Each row is where one point has got to under a steady rotation. How many steps took it there?
The counts run from 0 to 307.
[-15  24   3  15  -2   7  -5  24  -9  20 -34   2  -3   0 -11   6  29  28
  41 -25   5  -1  29   1   0  16  19   6   2   1 -17 -13 -14  19  -8  -3
   3 -27   0  -1 -23   5   6  18  17  11   7 -36  -1  25  -2   9   7 -51
 -21 -19  -2 -22 -14  15  -4  38  19   8 -11 -22 -10   7 -40 -13  -4   8
 -45 -16  18 -19 -28  22   1 -31]  241
[-31  30  -8   6 -19   9   7  -2 -16   5   5  11 -19 -18   7  18  22 -14
  38 -27  -1  -8  28   7 -21   8 -15   6 -19  -4 -37 -12  -6  14 -61 -17
  12   0  14  -3 -17  14  -6  39  27 -15   4 -28 -17  17   1 -15  18  11
  -6 -23 -26  18  13  18 -24  -3  15  -3 -17  -1  -5  -6 -12   6  25   1
 -38 -35 -28  18 -13 -18   2  17]  294
[-24  60  17  18   5  -3   4  42 -14   4 -30  23  -1  39 -14  -8  10  -3
 -10  20 -30 -10   1 -21  22 -19  32   8   9  24  -1  -8  -5 -26   2  14
 -17 -20   8   3 -22  -8  -7 -16  -3  23 -29 -22 -17 -20   1  23   4 -11
  -2   5  13  11  36 -38   6   9  -9  24  10  -1 -11 -12   5 -18  17 -14
  -7  30  19 -41   3  21   6  -9]  257
[ 24 -37 -10 -31  -4   3 -13   8  -5 -33 -14 -42  30   7 -46   5  -9   8
  -8  -1  -5 -17  -7   1  18  20 -21  10  11  -5  46  17   6 -12  42  -1
  -4   4  22 -18   4   4   4   6  -6   2  15  29  41   4 -23  13  24  -5
   2  -8   1 -17 -14   1  -2  -6   2 -28 -37  10  13   3   9 -15 -17  -8
   6 -39  29  29   2 -10  -7   5]  160
[  1   1  38  19   4  -7 -39  24  36  52   0  40 -17   3   9   6  20  12
  25 -16  30  17  14 -23  21  15  -5   4 -27   2 -40 -13  10  22 -38  12
   8  -5 -35  -5  14  -1 -10  14   5  -7  -1 -31   6   4  20  -1  20  -5
   4  -2 -11 -23  11  11   8  16  28   8   6   3  -4  -8  -8   1  22  11
   4  22   6 -18 -15  17  -4 -46]  49
[ -8   4   1  -2   7 -15  11  -3  24  16  14  -1  17   2   6  -6 -16 -14
  -5   9  23  28  -4   0  -7  -6  24  18  -4  45  10  -9   9   3 -27  -1
  30   2 -17  26  11   2 -13 -15 -14   2 -13  -2  18 -11  -3 -21  15  27
  43  24  -9  22  27  -3   5 -62  47  10 -19  -8 -10  -5  19  13  25  -3
  43  35 -22   9   7 -24  15 -15]  127
[-23  18   8 -14 -12  22  10  21 -31 -11 -13 -11   2  34 -12  10  27  10
 -32   6 -54 -12   3 -14   6   6  26   2  51   1   6  -5  -2   7  13  17
 -25 -17   4 -18 -20 -16 -23   5 -11 -15 -17  11  24  13  -3  39  10  -9
  -8  -3  -6 -16  19 -23   0  -8 -26   2   5  -3 -23   5   4 -15 -11 -24
  -7 -16  28 -27  18  52  -8  -3]  261
[ 12 -10  33   4  -1   5 -44  12  22  39  10  30 -18  -8  18   5   9   5
  11 -32  23 -19  16 -19  25  11 -41 -12 -22 -15 -25   2   4  27 -29   3
  10  14 -29 -33  25 -18 -10  16   7 -18  20  -3  26 -18  18  -2  22   0
 -25   0 -12 -39  -2  25   8  35   8  -1  -3  28   8  12  -4  -7  -3   4
   2   2  17  -6 -13  15  -2 -24]  225
[  9   3   1 -14  -5  17   9  52 -14  -5   4  -2   6  27 -47   4  30 -14
 -10   5 -33   6 -12 -17   7  -2  -7  11   7  11 -17   1   3 -25 -40  13
 -29  -3  -2   4   7   1 -10  10 -12 -10  -1   9  23   9   4  24  35  50
   2   7 -18  27  35 -26 -34 -10   4   1  -7  15 -20 -15  33 -12  53 -19
   3 -17   0  16   9 -14 -23  -1]  105
[-12  41  36   4 -17  -9 -17  15  26  22  24  43 -15  14  37 -24 -22  -1
  -1  32  26  17  -3   3   5   5   7  -7 -45  12  -6  10  12  17 -16   3
  16  -2  -8 -19   7  -9 -10 -18 -12  -1  -5  -7 -26 -13  27 -18 -21   8
  10   5  13  -9  39 -24  19   4  -1   3   6   7  24 -22 -19  18   1   6
  30  46  10 -14  24  -6  24  16]  203
[  3  25   7  -2 -23  -1   0  51 -17  42 -18  24 -19  24 -10  -7  25 -40
  16   5  -9 -12  -2 -17  15  -9   7  -4 -32   1 -47  -8   5   4 -49   9
 -22  11  -9 -23  18 -22  -6  17   7   1   5 -22  -5 -16  -5   8  27  26
   8 -11 -28  34  37 -10 -21  19  34  20  -7   0   6  -8  18   1  19  -5
  -8   7   2  -5  -4 -25  -1   8]  101
[-41  35   0   3  -3  -8  -5 -27  18 -28  13   2  20  11  17   1 -30  -2
 -11  10  -9   1   3 -12  14 -20  15   9  -9  31  35   4  -5 -29   3  -1
  34  -7  17  25 -25  25  -6  -8   7  -8 -36 -10   5 -36  -6  -9   5  37
  13  26   5  11  30 -27  15 -36  -8  -3  -8   7 -16  -9  11  -9  36 -17
  45  20  10  -9   2  -5  23  -2]  131
[ -4  33   2  25  10 -17   8  31  -1  34 -38  20   7  23  -5 -27   0 -13
   2  24  -3   5   3 -16  22  -6  39  -9  -7  26  10  -8  -1 -12   8  15
 -15 -12  -6   8  10 -23 -10 -38  -3  33 -15 -24  -7 -23 -15  -2   7 -25
   5  19  13  16  16 -14  14  10  31  34   9 -15 -10  10  -4  -6  -7  -2
  17  62   9 -45 -11   7  14 -20]  254
[ 53 -42  16   6  -5 -16 -12  26  12  31   3  18   6  11 -49  -6   9  -4
   5  17  21  17 -17  -6   5  23  21  12  -7 -13 -17 -13  20  19   5  21
 -44  15 -19 -15  31 -35  -2   6 -18  21   5   5  25   7  -2   5  23  -6
  40 -14   3   5   4  11  -2  -5  25   3 -13 -16  37  -4   6   5   6  22
  18  -7  -1   6   8 -21  -9 -17]  176
[ 10 -16 -23   9  11 -16   0 -60   2 -16  22   7  15 -37  11   1 -36 -24
 -12 -18  27 -38  10   3  -7   2 -14  -9   6  -4  36   2  -1 -11  11  -6
  21  35  15  -2   8  -9  -2  -9   9   3  -9  13   9 -42 -15 -21  15   2
  -9  18  15  -4 -26  32  34 -24  -2  10 -21  15   8  32   0  -5 -20   2
  24  -6 -23  15 -17 -22  20  28]  146
[-54  31   3  -4 -13   7 -18 -33  13 -35  10  -8  11  10  26  19 -24   8
 -10   5 -22 -16  12 -15  18 -12   8   7  -9  15  35  -3 -12  -8  18  -3
  32  -8  25  -2 -27  20 -11  11  12 -19 -34 -14   9 -32 -15  -2   5  32
  16  14  -9  -8  31 -28  12 -27 -12 -16 -12   1 -16  -3  -3 -12  12 -24
  43   1  27 -20   7  17  26   4]  133
[  6  20  10 -32  -6   8  15  61 -23  -6  -1 -12  15  18 -10 -14  15 -31
 -24   5 -15   6 -11  -5  -1  -1 -24  11  13  24  -5  24  12 -20 -45  -7
   1   2 -10  -3  13  -5 -15 -12 -26 -14  16  28  11   6  10   4  23  31
   1   8 -18  23  42 -18 -17 -36  17  -2 -20  23 -15 -27  33   5  24 -17
  -5   7 -10  30  22 -19  -2  24]  282
[-41  33 -36  18 -23   7  39  -3  -9  -5 -14 -14   1 -16   6  -6   9  -7
  44   5  -8  31  10  16 -27  12  24  -4 -25  17  -1 -13 -22  14 -22 -16
   5 -20  29  24 -18  23  -2  11  19  -7  -4 -26 -14  26 -24 -24  -3  16
   0 -12 -23  28   8  -7 -28  -2  22   5  -4 -43 -12   0 -38   7  13  -6
  -1  -2  -9  -1 -15 -26  10  14]  114
[-31  48  16  20  11  -2  -1  -1 -16   2  -9  22 -13   0  11  15   6  12
  12 -28   2 -17  38   0 -10   6  30   1  27  13  -6  -9  -6   7 -17  -9
  22 -23   5  17 -49   6   5   3   9  10 -22 -28 -22   3  18  16  -5 -50
 -20   3  10 -22 -10   8  18   7 -10  21   0  -3 -20   5 -32  -6  -3   7
 -41 -13  -4 -23 -21  33  -1 -17]  65
[-13  16   5 -25  -3  -2   2 -18 -24 -15  16 -16   5  -7   9  27  -6   6
   2 -34  20 -19  26  20 -25  10  17  32  28  21   7  -3  15  21 -17 -24
  50  -1   3   1 -36   2   1  26  -6  -6  -5   8   6  16  11   5  10 -32
  25  -6  -4  -9  10  28   8 -52  23 -14 -49   2  -4  -9  -7  17 -16  10
 -30 -35 -20  27  12   1  13  -1]  140
[-21  10  11   1 -38  15  -5   1   1  -2  -1   2 -13  11  -7   7   3  25
  14  26 -12  25  -1  13 -10  28  43  -3 -18 -12  -1 -16  -1  45  25   6
 -23 -25  17 -18 -26  -5  -6  25   0  -6  -5 -17  -5  34   5  13 -20 -14
  16 -34  -3 -19  18 -16  -8  16 -17 -28   5 -40  20 -10 -48   2 -15   8
   9 -23  29 -22  24  12   7   6]  188
[ 25 -13  33 -10  12  -4 -35  52  21  37 -11  10   9  13 -10  -8  14   8
   8 -18  33   4   7 -18  22   3 -39  11  -8   7 -18  10  15   7 -30  -1
  20   5 -41 -12  26 -10  -4  -5 -18   0  34   7  27   1  19   2  27 -12
 -10   8  -3 -26   9  16   0  13  41   2 -21  24   2  -9  13   0  10   8
  -9  13  12   8 -10   2  -6 -38]  228
[ -3  25  28   9 -17 -14 -11   5  25  21  21  41 -13   0  40 -30 -24  -8
  -6  33  29  25  -7   9   6   5  14 -14 -39   8  -5   6   8  22  -8   9
   9   2 -12 -13  17 -12 -17 -21 -11  -2   1   0 -20 -18  20 -22 -21   5
   6   6  10 -13  31 -14  21   0   3   7  13   0  23 -13 -30  13 -10   4
  39  53   2 -14  20 -11  23  16]  202
[-10  -1 -17 -27 -10  17  41  20 -38   5 -24 -30  12   4  -4 -12  23 -11
 -21  -1 -20  13   5  21 -24  23  33  -4  56  17  10   1   3  31   5  -3
  -8 -12   0  -7  -4 -25 -23 -11 -22  -9  13  22  18  38 -12  10  -8 -36
  -2  -7 -12  -6  10  -7  -2 -18  13   5 -12 -25 -19  15 -15   7 -54 -11
 -10  -1  -5   2  12  21   1  15]  265
[  4  13 -13 -36 -12  11  25  48 -51   2 -28 -30  -1  12 -17  -8  31 -15
  -1 -16 -13 -17   9  15 -23  20   8  -1  39  12  -3  15   0  15 -19 -12
  -2  -7  -1 -17  -5 -16  -4   2 -12   0  29  22   6  29  -9  20   9 -37
 -15  -7 -17   5   3   5 -13   3  23   3 -24  -1 -11   0  -7   9 -37  -5
 -53 -23  -5  17   3   1 -11  20]  88
[ -4  18 -27  -9 -10   6  56  15 -41   2 -16 -18  11  -7   3 -27  17 -25
 -14  -5  -6  14   8  26 -35  19  34  -6  48  23   9   3  -2  16 -11  -8
   2  -4   1   9  -4 -18 -19 -27 -17   1  11  18  -7  32 -10  -5 -15 -32
 -10   5   1  13   5   6  -1 -25  20  21  -8 -25 -16  15 -16  14 -40  -6
 -27  11 -27   8   2  -4   4  25]  267
[  1  13  -5 -40 -21  12  17  48 -52   3 -31 -26  -2  17 -10  -3  29 -18
  -2 -17 -24 -13   6   9  -7  17   8  -3  33   6   1  10   2  24  -7 -11
  -3  -6   2 -32 -10 -23 -11   3 -12  -6  22  19  10  25 -11  24  10 -40
 -13 -16 -25  -8   8  -5 -13  14  23   1 -28  -2 -11   7  -8   3 -46  -8
 -48 -25  11  12   9  10  -9  12]  87
[-42  22 -42   2 -29   8  37  -2  -9  -4 -20 -23  13  -8   1 -14  13  -6
  40  13  -7  35   4  18 -19  15  24 -10 -20  16   6 -12 -21  12 -12 -11
   4 -15  26  21 -14  26  -5   4  14  -9   4 -22  -2  24 -27 -26   1  16
   2 -10 -28  28   9 -15 -30  -1  32   0  -8 -47 -16   2 -36   2   5 -11
  16   5  -1   0 -15 -24  13  17]  113
[-37  12 -10   1   1   1   1   1  24  -7 -31 -23  24   0  14 -17  -8  26
  14  -1  11  28  10  -1  10  17  14 -13   9  26  37   5 -14   6  31  -7
  27 -31   0  20 -15  23  -6 -26   1   0   0 -19  15   5 -14  -4  -7 -28
 -18  13  -1 -29 -14 -15  13  21  22  -2   5 -29 -26   8 -35  -7 -29 -12
  21  22  36 -31 -23  33   7 -24]  60
[-40  31 -29  -6 -36   8  15  -2 -19  -1 -16 -16  -5 -15  25  -2  12 -19
  40 -12  -8   8  16   8  -7  14 -15 -10 -39   2  -9   2 -19  24 -25 -19
  18  -5  23 -13  -5  22  -9  26  26 -21  18 -24 -10  17 -28 -29   9  14
 -16 -21 -39   9  17  -3 -23  15  21 -13 -12 -24  -9   4 -30   3  -6 -12
  -9 -19  -1  10 -13 -18  26  34]  291
[  6  23  18  -1  -8 -25 -36  -3   3  15  -5  23  -8   3  20  -2 -27 -24
  11  -3  28 -43  11 -14  32  -7   0  10 -40   3   7   4   8  -3  10  -1
  20  22   7 -38   8 -21   3   6  19  19  -6 -20 -11 -55 -16 -13  27 -14
  21  -2   2   4   9  17  25   6  35  -2 -37  11  32   4   2   3 -16   8
  10  17   8   0   0 -24  36   8]  151
[-36  32  -1   6   2 -14  -1 -15  20 -20  13   1  23   9  10  -2 -28  -3
  -8  15  -1   9   2  -9  10 -15  19  12 -13  37  27   1  -2 -34  -3   1
  36  -5  15  31 -14  22  -7 -16  -3   4 -30 -10   4 -29  -7 -14   9  37
  25  32   5  17  31 -24  12 -44   4   4 -13   6 -14 -16  11  -1  37 -19
  45  27  -2  -5   1 -17  25   1]  130
[ 46 -10  38   9   9 -18  -6  28   0  23   6  25   2  20 -44   0   0   7
 -24  22  15   3 -10  -3  -1   9  42  27  14   8  -9  -8  30   1   1  21
 -30   3 -16  -9   7 -37 -10  -3 -25  30 -18   6   1   7  20  22  11 -26
  49  -6  29   5  22   5  13 -39   3   6  -8   3  27 -22  19   3   9  19
   2   9 -10   2  29  -3   0 -14]  0
[ 17 -28   2  13  -2  -4  13 -38  28   6  44  28   5 -27  12 -16 -24  -6
 -27  18  17  30  -9  18 -20  23  13 -19   8 -17   5  -2   9  24  -6  14
 -10  16 -12   7  20 -18 -24 -28 -21 -10   2  22   9  -3  13 -16 -25  23
 -10  12  22 -21  -1   5  26 -19 -25  11  27   0  12  17 -25   5 -10   6
  52  24 -21   0   8   2   5  21]  198
[ 14   2 -28   5 -16 -20   9   2 -16 -18 -28 -12  16 -24 -37 -11 -17  -2
  42   1  24  -4  10  20  -5  20   7   4 -23  -1  27   6  -9  -6  25 -15
  -9  -5  39   0 -16  11  25  -3   8  35  12 -11 -15   5 -23 -21  -2 -33
   2 -21  14   9 -27  11  -9  21  12  -8 -31 -25  33   3 -35  -4 -14  14
 -23 -19   3  20 -20 -43  14  19]  165
